Each path below is one point turned by a fixed rotation once a step. After each direction that follows a path, write how fast that rotation turns it, in deg/step (0 if it stays still).
Each turn is a multiple of 5 degrees from 10 to 175, or 0.
Each row of a path follows its step; steps can be skipped.
Path 1:
step 1: [0.126, 1.402, -2.381, -0.601, -1.833, -0.447, -0.537, 1.259, -1.138, 1.093, -0.063, 1.309, 0.330, -0.263, -0.808, -2.321, 1.158, 0.831, -0.424, 0.364, -1.429, 0.005, 1.259, 0.705, -1.343, -1.111, 1.139, 0.408, 0.010, -0.742, -1.919, -0.204, -0.919, -0.400, 1.080, -2.527, 0.674, -0.897, -1.584, -2.420, -0.854, -1.439, -0.813, 1.018, -1.803, -0.699, -1.708, 0.295, 0.697, 1.385, -1.242, 1.154, -1.704, 1.667, -0.517, -0.742, 2.709, -0.125]
step 3: [1.740, -1.077, 1.027, -0.058, -1.239, -2.509, 0.226, 2.459, 2.112, 0.657, 0.338, -1.473, 0.367, -0.212, 1.819, 0.465, 1.420, 0.454, -0.412, 0.184, 1.138, -0.608, -1.192, 0.298, -0.993, -1.390, 1.253, 1.010, -0.307, 1.184, 0.341, -1.888, 1.047, -0.310, 0.585, -2.450, 0.598, 0.623, -1.450, 0.096, 1.194, -0.182, 0.187, -0.189, 1.095, 0.494, 1.028, 0.062, 1.281, 2.116, -1.086, 2.172, -0.234, -1.982, -2.997, 0.147, 0.822, 0.897]
step 4: [0.028, 3.130, -2.064, -0.110, -2.122, -0.703, -0.938, 0.568, 0.489, 0.517, -0.435, 0.204, -1.692, -1.169, -1.701, -0.825, -0.334, -0.046, 1.737, 0.051, -0.761, -0.361, 0.051, -0.188, -2.275, 0.300, -0.714, 0.073, -1.277, 1.160, -1.974, 0.629, -2.297, -0.308, 2.337, 1.473, -0.470, -1.943, -0.261, -0.540, 0.218, -0.489, -3.041, 1.243, -0.090, 0.624, -0.063, 1.352, 1.926, 0.042, -1.783, 0.428, 0.737, -0.758, -0.322, -0.624, 1.284, 1.531]
step 8: [-0.651, -0.727, 0.113, -0.863, -0.457, 0.545, 0.124, -0.322, -1.030, -1.177, 0.639, 0.538, 2.119, -0.383, -0.896, -2.110, 0.274, 0.929, -1.157, 1.203, 0.083, 0.593, 0.463, -1.897, -0.073, -0.740, 0.279, 0.855, 1.461, 1.684, 1.091, -0.037, 1.269, -2.117, -0.412, 0.045, -1.031, 0.320, -1.498, 1.821, -0.303, -2.959, -1.627, -0.820, -0.271, 1.712, -0.381, -0.213, 1.366, 1.410, 1.159, 2.173, 2.466, -1.185, -2.014, -0.788, -1.405, 1.759]
step 9: [1.191, 2.065, -1.272, 0.102, 1.005, 1.131, 1.101, 0.144, -0.213, 2.549, 0.605, 1.258, 0.341, 0.540, -3.055, 0.101, -0.139, 2.185, 0.804, -0.574, -0.713, 0.210, 0.101, -0.404, -0.557, -0.376, 1.789, -0.785, -1.508, -1.821, -0.515, -0.384, -0.574, 1.634, -2.043, -0.710, -0.268, 0.113, 0.556, -1.514, -1.192, -1.396, 0.817, 1.167, -0.053, 1.663, 2.473, 1.567, 0.657, -2.100, -0.548, 1.041, 0.358, -1.364, -2.437, -0.693, 0.381, 1.152]
step 14: [-0.659, -0.748, 1.866, 1.896, -2.455, -0.022, -0.576, 1.953, 2.103, 1.596, 0.346, -1.163, 0.434, -0.864, -1.291, 0.875, -1.621, -1.892, -0.345, -0.119, -0.807, -0.560, 1.338, -0.073, 1.745, -0.888, 2.645, 0.099, 1.203, -1.902, -0.328, -0.312, -0.946, -0.959, 0.419, -2.413, 0.760, 0.466, 0.180, -1.342, 0.525, -2.076, 0.019, 0.479, -0.389, -0.182, 0.818, -0.472, -0.649, -0.429, 0.635, 2.296, -1.117, -1.367, -1.227, -1.128, 2.011, 0.821]
step 16: [0.223, -1.486, -0.009, 1.035, 0.043, 0.475, -1.532, 2.636, 0.874, -1.169, 0.456, 0.602, -0.301, -0.774, -1.317, 0.072, -0.346, 0.671, -0.590, 0.950, 1.491, 0.183, -2.173, -1.200, -0.336, -1.493, 1.081, 1.915, -1.081, 0.027, 0.967, -0.889, 1.260, 1.185, -1.065, -1.954, -0.092, -0.818, -0.417, 0.540, 2.655, -1.310, -0.343, 0.816, -3.947, 1.084, -0.685, 0.604, 2.390, 0.455, 0.197, 0.258, -0.060, 0.027, 1.767, 0.999, -0.054, 1.944]
step 17: [1.392, -0.780, 0.425, -0.408, -0.303, -0.898, -2.488, 1.524, 2.571, 2.084, -1.317, -2.294, 1.420, -0.253, -0.995, 0.131, -0.398, 0.813, 0.311, -1.595, -1.405, 0.633, 1.147, -0.109, -1.166, -1.141, -0.189, 0.063, -0.165, 1.744, -1.700, 0.046, -0.958, -1.090, -0.739, -1.078, 1.859, -0.747, 1.270, -1.589, -0.430, -1.338, -0.707, 1.116, 0.416, 0.588, -0.508, -1.079, 0.893, 0.603, -1.544, 3.103, -1.869, -0.990, -2.168, -0.932, 0.200, -0.419]
step 19: [-0.102, -0.133, -1.250, 0.146, -0.293, -1.152, 0.135, 1.344, 0.963, -0.345, 1.865, -0.226, 1.716, 1.238, 0.617, -0.578, -1.346, 0.780, 0.314, 1.744, 1.139, -0.164, 0.838, 0.827, -2.134, -0.181, 1.824, 2.745, 0.782, 0.190, 1.031, 1.067, 2.543, -0.428, 0.970, -1.282, 0.931, -0.533, -0.768, 0.568, 0.553, -0.514, -2.326, 0.290, -3.112, -0.844, -0.538, -0.627, 1.097, -0.396, 0.611, 0.933, -1.797, -0.693, -1.584, 0.038, 0.216, 3.315]
step 22: [-2.004, 0.831, -0.463, -0.018, -0.177, -2.031, 0.968, -0.095, 2.143, 1.257, 0.276, -0.435, 1.782, -0.029, -0.268, -1.344, 0.757, -0.059, 2.117, 0.407, 0.321, -0.197, -0.104, -1.669, -0.101, 0.406, 0.947, 0.324, -0.082, 0.045, 0.063, 1.235, 2.054, -1.358, 0.656, 1.121, -1.212, 0.878, -1.271, 1.608, 0.660, -1.532, -1.435, -0.406, 0.523, 0.711, 1.998, 0.433, 2.011, -1.645, -1.393, 2.472, -1.127, -2.247, -2.478, 0.278, 0.055, 2.251]
Directions:
[0.188, 0.292, 0.231, -0.125, 0.441, -0.072, -0.462, -0.129, -0.018, 0.528, 0.047, -0.048, -0.728, -0.096, -0.386, -0.191, 0.465, -0.454, 0.351, -0.068, -0.584, 0.174, 0.150, -0.203, -0.089, 0.400, 0.166, -0.354, -0.368, 0.352, -0.333, -0.190, 0.158, -0.383, 0.070, 0.138, 0.407, 0.347, 0.227, -0.324, -0.207, 0.489, -0.242, -0.720, -0.810, -0.010, 0.108, 0.446, -0.319, -0.234, -0.062, -0.065, -0.107, 0.179, -0.384, -0.482, 0.329, -0.085]  135
[-0.333, 0.092, -0.505, -0.392, 0.094, 0.104, 0.139, -0.523, 0.134, -0.082, -0.052, -0.028, -0.123, 0.629, -0.379, 0.110, 0.075, -0.520, -0.188, 0.070, 0.394, 0.212, 0.013, -0.584, 0.325, -0.418, -0.086, 0.124, -0.314, -0.535, 0.380, 0.249, -0.264, -0.772, -0.329, -0.457, 0.075, -0.438, -0.594, -0.219, -0.342, 0.199, -0.318, -0.386, 0.361, 0.337, -0.628, 0.304, -0.291, -0.095, 0.159, -0.108, -0.257, -0.452, -0.168, 0.049, -0.186, -0.189]  110
[-0.012, 0.049, -0.767, -0.024, 0.250, -0.039, -0.076, 0.203, 0.374, -0.116, 0.412, -0.038, 0.067, -0.590, 0.073, -0.519, -0.516, -0.410, 0.077, 0.985, -0.138, -0.249, 0.506, 0.009, -0.029, 0.175, -0.205, -0.198, -0.022, -0.414, 0.015, 0.277, 0.375, 0.118, 0.129, 0.123, -0.431, 0.121, 0.275, -0.114, 0.356, 0.150, 0.263, -0.362, 0.441, 0.629, -0.323, 0.120, 0.500, 0.445, 0.173, -0.104, -0.133, 0.349, -0.145, -0.671, 0.074, -0.073]  100
[-0.330, -0.176, 0.604, 0.415, 0.267, 0.234, 0.222, 0.214, 0.503, -0.399, -0.066, -0.297, 0.080, 0.103, -0.877, -0.342, 0.142, -0.592, -0.438, -0.311, 0.493, 0.195, 0.046, -0.781, -0.245, 0.205, -0.335, -0.118, 0.050, 0.361, -0.289, 0.421, -0.259, 0.702, -0.319, 0.231, -0.045, -0.037, -0.108, -0.004, 0.040, -0.267, 0.458, 0.200, -0.132, -0.234, -0.286, -0.115, -0.219, 0.288, -0.115, -0.086, 0.031, 0.012, 0.022, -0.673, 0.054, 0.320]  40
[0.048, 0.090, 0.365, -0.026, 0.133, -0.009, -0.372, -0.491, 0.121, 0.483, 0.137, -0.252, 0.128, -0.396, -0.050, -0.587, 0.077, 0.758, -0.402, -0.198, 0.374, 0.150, 0.433, 0.169, -0.466, -0.344, -0.152, -0.056, 0.222, -0.604, 0.020, -0.283, -0.216, -0.422, 0.142, -0.317, 0.049, 0.129, -0.152, -0.319, 0.396, 0.561, 0.434, 0.381, 0.356, -0.293, 0.534, 0.202, -0.150, -0.027, -0.195, 0.085, -0.062, -0.713, 0.060, -0.760, -0.029, -0.069]  130
